One vector is turned by the same rotation once a step. Each row is the vector after some number of steps, and that number follows the row.
The counts run from 0 to 1199.
[ 3.09 -0.78  0.63  0.86  0.29 -2.76 -0.97 -2.47  3.79 -1.78  0.01 -0.67
 -1.65 -0.48  1.81 -3.40  0.49  1.29 -1.01  1.53  2.11  0.12 -2.40 -1.10
  2.14 -1.95 -0.57 -4.32 -0.38  2.67 -2.14 -0.76 -1.47 -3.74 -0.81  0.37
  0.42 -0.78 -2.15 -1.03 -3.92 -2.55 -1.30  1.48  0.04 -0.09 -1.45  1.55
  2.40  0.52  1.91 -1.13 -3.53 -1.35  0.74 -0.42 -1.72 -0.21  1.25  0.54
 -0.77 -0.14 -4.22 -3.09 -1.10 -2.72  0.49 -2.88  3.27  2.94  1.24  0.79] => 1189
[ 0.80 -2.66 -1.35 -2.46  3.74 -0.75  0.22 -2.09 -1.42  0.72 -0.05  3.56
 -4.00 -2.14  1.31 -1.80 -1.46 -0.74 -2.39  0.07  2.20 -1.25  0.05  0.91
 -1.37 -1.45  2.34  0.59  0.24  0.77 -1.05  2.96 -3.09 -0.95 -3.69  0.47
 -0.27 -1.93  2.55 -2.65 -3.57 -0.86  0.29  3.29 -0.07 -0.44  3.45 -1.54
  1.67 -4.39  0.79 -3.37 -1.51 -1.42 -0.05 -1.24  1.04  0.00  0.81  2.04
 -1.04  1.50  0.55 -2.59  3.30  0.42 -1.66 -0.77 -2.25 -1.14  4.72  0.28] => 814
[-0.30 -1.33  0.25 -0.14  1.91 -3.70  1.01 -0.41  1.22 -3.10  0.73  0.64
 -2.87 -4.84  1.74 -4.10  2.83 -2.79 -0.22  1.86  0.90  1.61  2.91 -0.11
 -2.39 -0.86  2.26 -1.73 -1.47  0.45 -2.63 -0.17  4.68 -1.22 -0.90 -2.97
  0.40 -1.38  2.37  1.04  1.77 -1.50 -3.07  0.58  0.52 -1.07  2.14 -0.57
 -0.01 -3.56  0.17 -4.24 -2.84 -3.72  1.39 -0.31 -0.41 -0.94 -1.61 -0.50
 -0.79 -0.47 -1.92 -2.60  0.05 -2.30 -3.32 -1.97 -1.34  1.05  3.47  0.40] => 676
[ 1.32 -2.47 -0.91  0.40 -0.05 -3.32  0.04  0.21  1.25 -2.50  2.11  0.19
 -2.33 -1.14  2.47 -3.63  0.14  0.28 -2.61  2.25  2.70 -0.07 -0.08  1.45
 -2.82 -0.22  1.51 -1.37 -3.02  2.30 -3.06  0.60  2.73 -3.80  1.72 -1.23
  4.90 -2.33  0.31 -0.88 -1.26 -2.88  0.85  1.13  0.88  1.50  2.70 -1.26
 -0.42 -2.55 -0.44 -2.50 -4.97 -1.98  1.98  0.57 -1.64 -1.87 -3.15 -0.96
 -0.88  1.50 -3.78 -1.83 -1.90 -3.63 -2.77 -1.07 -0.11  0.73  1.04 -1.54] => 556
[ 1.78  0.20  1.31 -1.37 -1.19 -2.31  1.61 -1.82  3.44 -1.61 -0.62 -1.61
 -2.01 -4.30  1.28 -5.40  2.28 -1.96  1.03  1.96  0.50  0.98  0.60 -0.52
  0.95 -2.20  2.39 -1.89 -0.89 -0.37 -1.91 -0.64  2.43 -1.71 -2.91 -2.75
 -2.07 -0.43  0.73 -0.26 -0.98  0.62 -2.30 -0.09  0.03 -1.37  1.47  1.37
  2.14 -2.48  0.71 -2.96 -1.47 -3.67  0.15 -0.27 -0.20 -0.77 -0.86  1.80
 -1.20 -0.37 -1.00 -4.61  1.31 -1.60 -1.32 -3.25  1.17  3.26  3.10  0.72] => 170
[ 1.63  0.06  2.32 -2.89  2.08 -2.51 -1.14 -1.55  2.48  2.21 -0.59 -1.56
 -0.99 -2.72  2.89 -3.31 -0.35  0.57  0.26  2.63  1.52  1.65 -2.87  3.98
 -3.28 -0.51  0.27  0.96 -1.13  0.74 -3.04  2.10 -0.44  1.62 -2.06 -0.90
 -0.51 -1.13  1.08 -3.05 -1.79  1.09  0.05 -1.35 -1.52 -1.13  3.50 -0.68
  2.92  0.95  0.06 -2.86  1.92  0.06 -3.52  0.88  1.45 -0.27  3.28  3.57
  0.34  1.12  3.92 -4.59  1.20 -0.54  0.88 -1.37  1.22  2.48 -0.02  0.01] => 737
[ 0.56  1.52  2.20 -2.45  0.06 -2.31 -0.92 -1.54  1.65  2.08 -0.29 -1.65
 -0.34 -3.65  3.10 -3.98 -1.04  1.79 -0.67  0.72  1.28  1.26 -1.55  1.93
 -1.14  0.00  0.63  0.05 -2.14  2.58 -2.65  3.03 -0.40  2.14 -1.48 -1.34
 -1.73 -1.16  1.06 -2.87 -0.48  0.91  1.08  0.27 -0.47  0.06  2.61  0.95
  3.08  0.08  0.29 -4.39  2.48  0.12 -1.96  1.36  0.33 -2.11  2.40  5.59
 -1.57  0.80  4.38 -3.99  1.92  0.33  2.49 -1.88  1.86  3.46  0.78  0.94] => 503
[-1.84 -0.37  0.24 -2.66  3.37 -2.26 -0.78 -2.66 -2.30 -0.60  1.53 -0.41
 -2.12 -0.73  2.25 -1.36 -2.86  2.38 -2.33  0.57  4.52  0.77  3.84  2.83
  1.59 -0.58  1.05 -1.06 -2.53  0.66 -1.87  0.55 -1.70 -1.32  0.19 -0.34
  3.38 -0.99  0.72 -4.13 -0.97 -1.76 -2.36  1.24  0.72  3.20  1.98  1.66
  2.32 -3.79  3.26 -1.92 -2.35 -0.20 -2.05  1.21 -0.35 -1.64 -0.13  5.02
 -1.89 -0.12 -0.68 -2.53 -1.29 -0.79  1.33 -2.02 -0.04 -0.99  1.35  1.05] => 808
[ 2.87  0.94  0.29  0.54  0.55 -1.33  1.23 -0.63  0.98  1.74 -0.02  2.08
 -4.15 -2.02  0.24 -3.52 -0.24  0.71 -2.71  1.50  0.52 -1.92 -3.21 -0.87
 -0.61  1.58  1.38 -0.82 -2.93 -0.31  0.01  1.05  0.14 -2.75 -2.29 -0.88
 -1.30  1.21  0.07 -0.96 -2.32 -1.66  1.40  3.88 -0.27  0.25  3.51 -0.11
  2.19 -0.66  0.13 -2.31 -2.30  0.04 -1.34 -4.27 -2.75 -1.33 -0.69  1.42
 -0.42  0.97  0.04 -3.29  2.59 -2.56 -0.32 -0.03  0.47  3.50  4.91 -0.03] => 512
[ 1.40  2.47  0.10  1.74  4.17 -2.71  0.38 -1.69  0.21 -0.70 -0.56  3.95
 -3.03 -2.76  1.82 -2.24  0.60 -0.98 -1.83 -0.63 -1.17 -2.09 -0.60 -2.66
 -1.75  0.44  1.16 -1.64 -0.06  2.48 -0.60 -1.93 -4.30 -1.69 -2.74 -0.04
  0.37 -0.05  1.61 -1.17 -4.41 -1.16 -1.27  2.28  0.15 -2.08  2.36  2.04
  1.53 -1.97  0.63 -1.64 -1.64  0.94  0.29 -4.30  2.06 -1.18  2.40  2.35
 -0.09  0.26 -1.42 -1.39  2.70 -1.85 -0.48 -0.87  0.14  3.48  3.97  2.43] => 32
[-0.48  2.16  0.88 -0.42  2.03 -6.21  0.82  1.96  2.29 -0.81  1.74  1.55
 -1.45 -0.92  2.34 -4.86  1.60  1.06 -2.32 -0.55 -3.48  0.29 -1.78 -0.23
 -5.03  0.55  1.09  1.01 -0.21  4.84 -3.19 -0.62  0.57  1.23 -0.29  0.73
  3.03 -2.65  3.77  0.41 -2.61  1.31  1.21  0.99  0.91  0.55  3.95 -0.60
 -2.88 -1.47 -2.19 -3.41 -0.77  0.11  0.99  1.77  0.92 -4.03  0.07  0.42
  0.18  0.26  0.67 -0.10 -0.03 -1.16 -1.38 -0.38 -0.19 -0.67 -0.87  1.10] => 109
[-2.42  3.23 -0.31 -0.64  1.86 -3.47  0.17 -0.58  0.94 -4.31  0.87  2.49
 -1.58  0.93  1.25 -1.78  2.06  0.40 -0.29  0.31 -1.04 -0.95  2.19  0.68
 -0.77 -0.27  3.17  1.61 -2.54  2.95 -0.73  2.48  1.88 -1.42 -2.61  1.18
  3.90 -0.51 -0.63  0.29 -2.74 -1.94 -1.72  2.20 -0.83  2.48  3.49  0.65
  0.60 -1.07  1.18  2.82 -4.18 -0.90 -0.85 -0.19  0.53 -3.96  1.37 -0.14
  0.25 -0.80  0.98 -3.92 -4.03 -2.34  0.37 -1.60 -0.66  2.37  1.12  2.33] => 488
[ 2.02  1.15  2.28 -4.14 -0.38 -2.01  2.07 -0.08  1.58 -0.01  1.20  0.53
 -1.06 -0.29 -0.91 -3.77 -1.76  2.39 -0.92  0.86 -2.32  0.43 -1.56  0.17
  1.78  0.33  2.14 -0.25 -0.20  0.68 -1.09 -0.61 -0.48 -2.23 -4.61 -1.56
 -1.69  0.95  1.21 -1.43 -6.48  1.70 -0.61  3.79  1.11  0.29  0.85  1.96
  1.26 -1.47  2.12 -0.80 -1.69 -0.13 -0.83 -1.45 -0.09 -3.42 -1.49  3.08
  0.83  0.64 -0.06 -3.65  0.09 -0.89  0.90 -1.59  1.05  2.33  2.29  1.96] => 962
[-1.62  1.75  1.26 -1.68  0.01 -0.65 -2.60 -2.08  0.13 -1.86 -0.15  2.16
 -0.52 -4.03  3.47 -3.09  0.18 -0.21  1.85  0.01 -0.48  1.57  0.21  3.07
 -3.47 -0.80  0.82  0.48 -5.09  1.05 -0.55  0.90  2.19  0.51 -3.79 -1.52
  1.57 -0.67  2.38 -2.24 -2.88  0.44  0.34  0.16 -0.63  0.02  4.31 -0.27
  2.46 -0.95  1.30 -2.43  0.25 -0.58  1.07 -0.63  6.29 -3.53  2.76  1.02
  0.32  0.88  1.70 -0.13  0.76 -0.63  1.40 -1.49 -2.13  2.97  1.74 -0.71] => 41
[ 1.98 -0.02 -0.50 -0.34  2.73 -1.31 -3.09 -2.00  1.90  2.10  2.33  0.07
 -1.30 -0.44  4.34 -3.65 -1.19  0.22 -3.03  0.84  0.41  2.03 -0.56  2.69
 -2.69 -0.02  0.37 -3.33 -3.18  5.18 -1.82  0.09  1.68 -0.85  2.28  0.63
  4.37  0.85 -0.05 -1.85 -2.44  0.38 -1.58 -0.09 -0.32 -2.03  0.23 -2.01
 -1.02 -1.21  0.53 -4.12 -1.31  1.47  0.68  1.34  1.25 -3.05  1.68 -1.55
 -0.66  0.68 -1.16 -0.80 -3.66 -0.93  1.44  1.50  0.88  1.33 -1.77 -1.66] => 205
[-1.76  2.50  1.92 -0.42  1.20 -4.22 -1.91 -0.13  1.29 -1.52  1.07  2.40
 -2.92 -1.93  3.01 -3.35  2.61  0.62 -2.15 -2.21  0.15  0.03 -1.15  0.95
 -3.89 -1.97  1.23 -0.04 -0.84  5.07 -2.70  1.14  1.35 -1.95 -1.27  2.96
  3.67 -2.82  0.73  0.45 -4.44  0.50  1.38 -0.05 -0.63 -1.49  3.62 -1.13
 -1.22 -2.28 -0.63 -1.29 -0.83  0.14  2.49  1.39 -0.64 -4.03  1.45  2.95
 -1.35  0.71  1.80 -0.69 -0.73 -0.09 -0.51 -1.30 -0.96 -0.07  0.43  0.77] => 21
[-2.11 -1.00 -0.66 -0.66 -0.29 -2.19 -1.92 -0.34  0.91 -2.98  0.82  2.06
 -3.15 -1.23  1.68 -3.79  1.58  1.57 -0.70 -0.22  3.00  0.18 -0.58  2.31
 -2.73 -3.34  2.18  0.48 -2.33  3.48 -2.95  3.93  2.09 -1.24 -0.72  1.28
  4.35 -3.83  0.53 -1.51 -1.91 -0.85  2.38  0.50 -0.43  0.69  3.53 -2.90
  0.21 -2.87  0.27 -0.75 -1.49 -1.61  1.37  0.47 -1.13 -2.90  0.79  1.06
 -2.16  0.20 -0.06 -0.54 -0.50 -0.21  0.39 -3.36 -0.26 -1.46  0.47  1.17] => 137
[-1.59 -1.38  0.41 -1.54  3.75 -1.85 -1.14 -1.77  1.89 -0.64 -0.16  1.93
 -3.43 -2.54  1.36 -4.31  1.99 -0.63  0.36  1.22  0.63  2.82  0.00  1.89
 -0.55 -1.82 -0.35 -1.58 -0.50  0.73 -2.95 -0.20  1.05 -0.15 -3.50  0.31
 -2.05 -3.07  2.25 -2.47 -1.94 -0.97 -0.43  2.46 -1.51 -0.77  0.91 -4.61
  3.38 -1.68 -0.63 -6.25 -0.59 -1.86 -0.52 -1.03  1.01  0.14 -0.11 -0.99
  1.21  1.13 -1.90  0.06  2.45  1.08  0.63 -1.64 -0.84 -1.71  5.60  0.42] => 1029
[ 0.39  2.53  1.34 -2.13  0.10 -3.42  1.05  0.17  2.25 -1.78 -0.73  0.37
 -0.60 -1.53  0.41 -3.82  2.45  0.39  0.96  1.61 -2.37  0.05 -0.40  0.62
 -4.77  0.24  2.25  0.93 -2.24  1.34 -2.61 -0.63  1.81  0.31 -3.22 -2.64
  2.39 -1.79  3.41  0.51 -2.99  0.59  0.14 -1.81  1.62 -0.03  4.02  0.88
 -0.86 -0.60 -0.20  0.96 -1.41 -0.89 -0.80 -2.28  1.24 -3.31  1.69  2.62
  1.09 -1.12  0.86 -2.91  0.06 -2.33 -0.18 -3.25  1.13  2.51 -0.97  3.34] => 734
[ 1.55 -0.78 -1.32 -3.03 -1.79 -0.06  0.03 -1.98  1.08  1.40  3.25  0.65
 -0.14 -0.59  2.45 -3.12 -3.98  1.83 -0.88  1.71  2.59 -0.37 -1.23  3.64
 -0.94 -0.33  1.82  1.08 -3.00  2.69 -0.19  2.57 -0.26  0.51 -0.64 -2.26
  3.10  0.66  1.23 -4.78 -4.21  1.64  1.65  1.93  2.01  4.35  2.28  0.64
  1.39 -2.21  3.97  0.19 -1.45 -1.86  0.33  1.12  0.45 -3.69 -0.12  1.47
 -1.97  1.69  2.53 -3.19 -1.94 -1.73  1.36 -2.30 -1.59  1.02 -1.73 -0.31] => 67
[-0.28  0.08  1.29 -1.67  1.36 -3.25 -1.16 -0.79  1.13 -3.12  0.26 -0.06
  1.99 -3.33  3.79 -3.72  1.52  0.08  1.54  0.16 -1.29  0.82  1.76  0.22
 -3.60 -1.45  1.41  0.00 -1.25  4.43 -3.21  2.22  0.65  0.94 -2.51 -0.74
 -0.12 -2.68  3.10 -0.04 -1.69  0.41 -0.85  1.59 -0.42 -0.89  3.00  0.16
  0.87 -2.05 -0.90 -4.01  0.45 -2.31  1.38  2.13  5.70 -2.87  2.51 -0.92
  0.84  0.09  0.93 -1.19  1.52 -1.26 -0.08 -0.97 -1.39  1.78  1.27 -0.03] => 705
[ 2.43  1.35 -1.30  1.29  3.37 -1.33  0.76 -1.36  1.39  2.98  1.20  4.23
 -3.11 -4.05  3.58 -3.84  0.27 -1.58 -2.59 -0.15 -1.16 -0.67 -2.65 -1.57
 -1.94  0.52  1.65 -0.92  0.68  3.33  0.07 -0.62 -2.79  0.29 -0.83  0.02
 -0.55  1.16  2.52 -2.84 -4.24  1.16 -0.36  4.24  0.17 -0.88  1.01 -1.26
  0.54 -1.89  1.44 -3.52  1.45  1.19  1.50 -0.19  1.79 -2.73 -0.17 -0.18
 -1.98  2.11  2.32 -1.68  2.17  1.12 -1.75  0.22 -1.21  1.62  2.67 -1.38] => 540
[ 2.33 -3.48 -1.18  0.68 -1.39 -0.68 -2.45 -2.22  2.68 -2.39  0.13  0.06
 -2.86 -1.84  1.41 -3.17  1.28 -0.85 -0.25  1.40  4.45 -0.72 -0.73  1.61
 -1.84 -3.45  1.70 -2.07 -3.37  3.00 -1.85  3.05  2.67 -3.30 -0.99  0.15
  3.46 -1.73 -0.26 -0.77 -2.93 -1.48  1.05  0.04 -0.06 -0.94  2.72 -1.57
  1.23 -1.82  0.58 -0.33 -4.50 -2.81  3.26 -0.18 -0.22 -0.69  1.92 -0.73
 -1.22  1.06 -1.98 -1.80 -0.69 -3.74 -0.60 -1.93 -0.07  2.77  1.44 -0.21] => 49
[-1.57  2.04 -0.97 -0.39  5.70 -3.11 -1.31 -2.12 -1.09 -0.79  0.56  4.66
 -2.85 -0.95  3.71 -0.14 -0.24 -0.79 -2.73 -1.72 -0.26 -1.08  1.84  0.21
 -2.68  0.58  1.61 -0.30 -1.84  3.40 -0.73 -1.36 -2.26 -1.89 -2.00  1.51
  5.33  0.04  0.64 -1.94 -3.61 -1.29 -1.83  1.20 -0.68 -0.26  3.52  1.39
 -0.38 -2.97  2.40  0.69 -2.24  1.64  0.70 -0.37  2.84 -2.26  2.00  2.18
  0.35  0.01  0.81 -1.18 -1.20 -1.85 -1.31  1.06 -1.67  0.45  1.26  0.77] => 811
[ 2.16  1.90  3.53 -2.13  1.50 -4.00  0.97 -0.99  2.81  1.70  2.18 -3.02
  1.80 -2.21  3.01 -4.66 -0.43  1.29 -0.68  1.95 -2.31  2.98  0.02  1.05
 -0.62  2.84 -0.53 -1.89 -1.08  2.19 -2.77 -1.32  1.18 -0.34 -0.68 -1.89
 -1.45  1.66 -0.31 -1.51 -1.06  0.31 -2.13  1.84 -1.39 -0.29 -0.38  1.72
  0.72  1.19  0.33 -5.44  0.06  0.44 -0.92  2.60  0.32 -3.35 -1.16  0.80
  1.02  0.14  0.74 -3.59 -1.48 -0.75  0.11 -0.41  2.81  2.94  0.77 -1.65] => 84
[ 2.16 -0.11  4.34 -2.90  2.83 -5.04 -0.81 -2.08  0.40 -1.35  0.32 -2.63
  1.28 -0.45  2.27 -2.85 -0.46  1.77 -0.31  2.05 -1.60  1.43  0.27  1.07
 -0.37  1.34 -1.32 -1.81 -0.42  1.35 -2.98 -1.91 -1.30 -2.88 -1.84 -0.54
  1.05 -2.54 -1.42 -0.70 -2.96 -2.44 -2.43  0.88 -0.87 -0.77  1.48  2.53
  2.05  1.53 -1.58 -4.84 -2.24  0.17 -1.67  0.44  1.76 -0.36  0.94  3.13
  4.18  0.15 -2.84 -3.05  0.05 -3.27  1.11 -0.58  3.02  2.48  2.28  0.56] => 709
[ 3.06 -0.32  2.43 -0.99  2.15 -3.81 -0.21 -1.99  2.69  2.17  0.98 -0.50
 -0.47 -0.63  3.51 -1.98  0.04 -0.22 -2.39  1.62  0.73 -1.32 -4.61  2.60
 -2.87  0.82  0.14  0.64  0.43  2.45 -2.78  1.16 -2.78 -1.21 -2.17  0.73
  1.90 -0.11 -2.47 -2.26 -4.00 -0.38  1.22  1.37 -1.46 -0.01  3.35  0.16
  1.93  2.72 -0.43 -1.62 -1.88  0.32 -1.91  2.76 -1.04 -0.95  2.29  1.84
  1.94  1.49  3.74 -5.11 -2.02 -0.89  0.95  0.64  0.75  2.84 -0.70 -2.07] => 856
[-0.35  0.13 -0.30 -1.85  4.32 -0.43 -4.47 -3.13  0.10 -1.12  0.31  0.01
 -0.23 -2.00  3.32 -2.65 -1.58  4.23 -0.36  1.04  1.53  1.62  1.57  2.61
 -0.82 -0.79 -0.10 -2.26 -4.08  5.03 -1.53  2.58 -1.35  1.02  0.16  0.86
  2.07 -0.55  0.91 -1.83 -0.85 -1.27 -1.67  1.51 -1.35  0.43 -0.04 -1.10
  1.43 -0.66  0.64 -3.18 -0.17  0.69 -0.43 -0.57  3.10 -2.90  4.28  0.27
 -1.13  0.15 -3.11  0.95 -1.31 -1.48  4.64 -0.13  1.63  1.31  0.70  1.64] => 478
[ 0.70 -2.57 -2.43 -0.97 -0.33 -1.10  0.80 -1.40  1.32 -1.33  3.30  1.11
  0.77 -1.21  2.87 -4.21 -2.50  1.16 -0.68  3.22  1.15  0.35  0.02  1.64
 -0.66  0.37  0.82 -0.30 -0.61  1.91 -1.48  1.12 -1.21  1.33 -0.62 -3.81
  1.25 -0.39  3.10 -6.14 -2.47 -0.23  1.12  3.58  1.42  5.82  0.32  0.12
  3.09 -1.01  3.20 -2.64 -1.14 -2.96  0.59  0.79  1.85 -2.59 -2.27 -1.20
 -1.67  1.45 -1.39 -1.08  0.45 -1.76 -0.18 -2.23 -1.33  0.17  0.23 -1.10] => 428
[-3.39  0.11 -1.73  0.23  1.86 -0.79 -1.99 -1.02  1.78 -5.44  2.45  2.63
 -0.89 -1.54  2.14 -4.14  0.92  0.76  0.08  0.16 -0.03  1.87  1.53  0.99
  0.36 -2.13  1.44 -0.04 -3.06  3.87 -1.11  3.48  1.58  1.15 -1.57 -0.21
  1.18 -1.06  2.80 -2.07 -0.35 -0.79 -0.52  3.72 -0.56  3.90  0.95 -2.00
  1.12 -2.28  1.79 -2.09 -0.99 -1.99  2.23  0.33  2.76 -4.70  0.95 -2.57
 -1.57 -0.08 -1.74  0.39 -0.89 -0.44  1.82 -2.20 -2.49  0.79  2.98  0.33] => 10
[-0.93  2.72  2.30 -0.60  1.43 -3.49  1.84 -1.55 -0.11 -2.88  1.82  0.90
  0.71 -1.02  1.76 -1.83 -0.51  1.66 -0.70  0.27 -2.25  0.17 -0.01 -1.22
  1.35  2.26  0.79  0.65  0.18  0.94 -0.50  0.15 -3.70 -1.25 -3.45 -1.03
 -1.02  0.10 -0.03 -2.46 -3.79 -1.80 -1.28  4.94  0.16  4.38  1.75  5.20
  4.00 -0.79  2.54 -1.43 -0.88  0.20 -0.79  0.01  1.39 -2.89 -1.29  2.95
  0.22  0.45  1.23 -3.30  0.20 -1.85  0.60 -2.34 -0.53  2.22  2.78  1.50] => 1051
[-0.77 -0.32  0.99 -3.85  0.59  0.17 -1.92 -1.05 -0.68  0.66  1.22  0.71
 -2.20 -1.68  0.29 -2.27 -1.79  3.92 -1.71 -0.28  1.13  0.19 -1.39  2.58
  2.51  0.04  1.05  0.07 -2.65  2.31 -1.49  5.63  1.38 -1.63 -3.31  2.82
 -0.68  0.02 -0.82 -1.85 -4.02  0.44  1.43  4.95 -1.47  0.99  2.16 -1.45
  2.13 -2.13 -0.63 -3.34 -0.99 -0.54 -1.84  1.50 -1.45 -4.13  0.00  1.71
 -0.24  0.81  2.28 -3.13 -0.67  1.16  3.62 -0.88 -0.65  0.46  3.72  0.08] => 484
[ 0.08 -2.38 -0.62 -1.00  2.04 -1.77  1.49 -0.35 -0.27  0.95  1.66  2.74
 -4.60 -2.71  0.41 -3.88 -0.99  0.67 -3.89  2.01  1.36  0.04 -0.27  1.79
  0.04  1.58  1.42  0.29 -2.38 -0.74 -1.33  2.13  1.12 -1.15 -0.61 -1.55
 -0.64 -0.20  1.13 -3.14 -0.38 -2.08  1.58  4.41 -0.21  2.63  2.79 -2.86
  1.48 -1.85 -0.78 -5.34 -2.40 -1.04 -1.77 -1.96 -2.13 -1.25 -3.35  0.93
 -1.53  1.50 -0.38 -2.23  2.20 -0.46 -1.07 -0.82 -2.08 -0.17  5.55 -1.78] => 903
[-1.94 -0.68 -1.11 -1.19  2.22 -1.28 -1.06 -1.00  0.51 -2.47  2.21  1.03
 -0.73 -1.86  2.22 -3.19 -1.57  2.60 -1.26  1.61  1.95  1.03  0.05  0.89
  2.87  0.26  0.82 -1.05 -1.43  3.36 -1.14  4.88 -1.06  0.20 -0.45  0.24
 -1.66 -0.76  0.33 -3.22 -0.16 -2.52  0.11  6.51 -1.25  4.65  0.02 -0.82
  3.37 -1.43  0.70 -5.02 -0.94 -2.42 -0.05  1.23 -1.00 -3.40 -1.18 -0.24
 -1.67  1.02 -1.15 -2.08  0.09 -0.42  2.25 -0.95 -0.19  1.20  4.04 -0.30] => 124
[ 2.27 -0.92  1.49 -4.04  1.64 -2.83  1.46 -1.45  2.01  1.57 -1.84  0.45
 -3.19 -1.95  0.70 -4.07  0.94 -1.08  0.69  3.85  0.29 -0.94 -1.24  1.80
 -4.39 -0.92  1.35  0.55 -2.18 -1.36 -2.70 -0.64  1.28  0.82 -3.18 -3.12
  0.57 -1.70  2.02 -0.97 -2.01  0.71 -0.23 -1.99  0.11 -2.44  4.09 -1.16
  1.37 -1.09  0.58 -0.57 -1.26 -0.39 -4.03 -1.85  1.59  1.76  2.05  3.69
  2.24  0.32  0.56 -4.18  0.47 -2.27  0.06 -2.75  2.02  0.98  1.34  1.29] => 853
